Each run below is a few steps of one of 4 hidden systems, one row a step.
Q330, trace 1, 8 rows:
[[  41   71   22  -30  -47   36  -24   41   73  -84   53    9   -8  -49
   -25    1   43   -4  -88  -40   23  -28  -15   25  -10   23   35   -2]
 [  21   37   49  -47  -40   40    5   72   63  -31   10  -15    0  -14
    48   -9   54  -41  -71  -59  -53   -4  -48  -14  -24   68   35   19]
 [ -14  -20   56  -45    4   26   50   66   10   42  -47  -24   11   22
    74  -12   28  -50  -18  -43  -93   22  -51  -57  -17   64    6   10]
 [ -49  -78   25  -10   54  -11   72   25  -42   81  -95  -22   30   45
    50  -15    2  -32   15   -4  -70   16  -31  -56  -11   12  -24  -19]
 [ -67  -95  -20   35   54  -44   57  -21  -67   62  -74   -8   54   36
   -15  -14  -39   23   29   11    1    1  -11  -15   12  -41  -55  -27]
 [ -75  -51  -46   48    8  -46  -14  -49  -64   12   -5   20   68   10
   -51   -1  -57   47   23    7   63    9   10   38   11  -68  -42   -4]
 [ -36   23  -46   30  -53  -38  -82  -51  -26  -22   72   26   27    3
   -37   18  -38   39    6  -18   90    6   17   78    4  -56  -14   30]
 [  12   83  -22   -3  -76  -15 -107  -36    7  -40  103   31  -44   -6
   -10   26   -1   -6   21  -25   69   -5   22   71    9  -16   16   32]]
Q644, trace 2, 8 rows:
[[ -55  -82   -2   18   42  -43   47   -9  -63   82  -77  -21   24   59
    36   -2  -24  -15   54    4  -39   14  -19  -34    6  -14  -42   -8]
 [ -30  -12  -25    1   15  -63  -31  -60  -53   78    0    8  -45   60
    34   26  -32  -33  108    9    7   31   16   18   24  -22  -26    0]
 [   0   54  -36    6  -33  -49  -86  -59  -19   10   80   34  -63   27
    -5   28  -24  -19   83   11   65   16   41   68   23  -40   11   12]
 [  12   71  -29    5  -71   -7  -90  -20   27  -62   92   32  -18  -30
   -39   14    1   14  -13  -14   88  -11   15   70    6  -29   19   22]
 [   8   44   15    1  -63   27  -36   31   48  -81   50   12   48  -31
   -33   -5   22   33  -97  -61   50  -28  -34   38  -17    0   14   28]
 [ -21  -19   47   -6  -20   41   36   75   35  -45  -26  -15   70  -20
    11  -25   23    8 -111  -70  -36   -5  -69  -32  -30   37   -7   22]
 [ -23  -48   49  -29   24   19   72   67    5   42  -69  -29   26   23
    54  -25   29  -26  -30  -38  -90    8  -51  -66  -11   49   -5    5]
 [   9  -26   18  -38   57   -4   51   13  -11   70  -58  -19  -52   35
    46   -1   21  -59   62   28  -75   13   11  -47    9   34    1  -25]]
Q907, trace 3, 8 rows:
[[  32   93   -7  -26  -78   -5  -93   -3   42  -48  103   22  -52  -21
    -2   19   36  -23   -1  -28   42   -6   15   56   14   10   39   24]
 [  12   58  -10    6  -64    9  -54   -5   39  -96   77   28   18  -54
   -57    5    9   39  -60  -27   76  -27    8   56   -4  -13   21   14]
 [  -6   -9  -28   38  -12   10    5   -1    7  -71    3   20   63  -61
   -86  -21  -10   64  -67    7   83  -47   10   36   -1  -37   -7  -22]
 [ -18  -66  -22   23   50    2   55   -2  -16  -11  -71   -8   62  -35
   -74  -36   -8   49  -29   36   31  -51   19  -11    7  -34  -17  -60]
 [  -8  -65    4   -4   75    2   91   15  -14   45 -100  -15    6    3
   -18  -29    7   -7   11   43  -38  -19    5  -54    7   11   -9  -60]
 [  -7  -33   30  -42   47   13   56   39   -3   63  -68  -23  -27   33
    58   -7   26  -59   29    6  -83   12  -25  -67    5   51    4  -16]
 [ -12   14   50  -38  -22    5   -3   42    6   46   -6  -21  -29   48
    95   11   29  -71    8  -57  -84   39  -47  -35   -5   57   10   48]
 [ -35   37   38  -16  -73  -19  -61   18   -2    9   59    5   12   46
    73   20    3  -37   -9  -94  -12   41  -50   23  -18   18   -4   73]]
Q757, trace 4 (8 x 28):
[[-48 -63 -40  52  19 -19  26 -23 -41 -13 -40  14  86 -10 -67 -21 -41  74
  -24   8  60 -21   0  16   4 -56 -40 -19]
 [-67 -90   3  38  32  -4  61  15 -41  16 -76 -14 101  10 -21 -25 -24  33
  -35 -25   7 -11 -40 -24  -7 -20 -49 -13]
 [-55 -82  38   5  20   9  71  57 -18  32 -84 -25  84  30  41 -21   1 -14
  -50 -47 -61  19 -71 -53 -18  33 -29   8]
 [-28 -23  61 -30 -10  13  30  58   5  30 -37 -25  15  35  82  -8  28 -49
  -24 -60 -85  25 -63 -53 -19  54  -3  33]
 [  3  37  34 -50 -33   2 -21  44  16  30  25 -13 -52  38  91  15  36 -74
   17 -52 -71  32 -30 -13 -10  57  28  48]
 [ 27  81  11 -45 -43 -17 -75  -3  20  14  71   8 -99  22  47  28  20 -61
   61 -11  -2   7  22  30  16  27  40  16]
 [ 39  74 -32 -24 -25 -30 -79 -44  14  -7  76  29 -98  -5 -15  18  11 -24
   81  35  52 -12  61  55  23 -15  34 -18]
 [ 36  44 -58  -2  10 -15 -43 -56  11 -27  40  32 -55 -36 -78   3  -7  13
   56  69  91 -33  72  54  26 -47  23 -48]]

Name the system that made each run.
trace 5, 6 rows:
[[-60 -83  15  32  30   6  75  26 -33  10 -78 -17 115  -1 -20 -33 -14  35
  -62 -21 -13 -15 -48 -41 -15  -9 -40 -13]
 [-72 -84  11  15  32 -31  45   3 -60  73 -63 -14  57  58  40 -10 -27 -15
   20 -29 -47  28 -48 -38 -11 -11 -55  16]
 [-43 -19  -1  -9  -3 -53 -18 -27 -54  82   0  -9 -37  70  60  24 -17 -50
  100 -16 -26  36   3  -1  15 -11 -26  15]
 [  5  60 -21 -18 -34 -48 -85 -46 -10  26  69  26 -87  34  27  37  -6 -38
  100  11  40  13  45  52  18 -20   9  14]
 [ 30  85 -20 -12 -57 -10 -88 -29  38 -58  93  24 -50 -31 -32  14  12   7
    9   0  75 -21  35  70  14 -21  38   6]
 [ 25  53  -4   6 -52  24 -30  24  55 -94  49  19  25 -67 -55  -9  27  42
  -82 -23  65 -37  -5  34  -8  -1  22   4]]
	Q644
trace 6:
[[ 53  15  21 -51  23  47  46  60  56 -19 -29  -9 -52 -33 -11 -16  54 -37
  -15  32 -44 -36   9 -35  -1  51  45 -45]
 [  2 -46  32 -25  46  34  91  70  23  -9 -83 -12  28 -25  -8 -42  31  -8
  -64   2 -43 -24 -24 -54 -14  36   1 -32]
 [-57 -77  29  17  23  15  77  57 -18   1 -78 -18  99   5  -2 -34  -2  26
  -86 -43 -33  -9 -58 -48 -23  10 -31  -6]
 [-80 -63  10  35 -18 -20  20  16 -53  16 -37 -14 111  34  23 -13 -37  30
  -41 -76  -4  19 -68  -8 -13 -23 -62  41]
 [-83 -30   0  33 -37 -49 -34 -20 -57  41  10   1  65  63  35  15 -48   7
   23 -66  16  43 -39  31   0 -33 -54  54]
 [-38  15 -26   9 -23 -57 -71 -58 -51  41  47  17 -23  59  28  35 -39 -19
   83 -10  33  29  11  55  14 -38 -33  28]]
	Q330
trace 7, 6 rows:
[[ 30  39 -71   0   7 -29 -54 -63  -5 -19  45  25 -59 -28 -61   7 -10  16
   61  65  88 -20  80  59  21 -52  20 -43]
 [ 53  67 -35 -16 -22   8 -45 -15  51 -72  53  20 -48 -61 -78  -5  19  18
  -12  43  78 -47  61  50   9 -21  39 -38]
 [ 58  70  10 -30 -35  33  -9  44  72 -78  40  10 -21 -55 -40 -17  47  -3
  -67 -13  31 -43   2  26  -5  21  41 -16]
 [ 25  40  50 -44 -23  46  19  79  66 -48  -1  -9   1 -27  27 -19  57 -27
  -78 -46 -50 -17 -39 -23 -19  64  41   5]
 [-13 -27  56 -36  12  27  54  75  22  16 -48 -29  25  14  61 -20  29 -41
  -43 -52 -85  10 -53 -58 -14  61   2  16]
 [-55 -74  38  -7  31  -6  73  38 -38  68 -85 -27  48  43  50 -21  -2 -22
   -7 -36 -77  19 -53 -55 -13  24 -36   5]]
	Q330
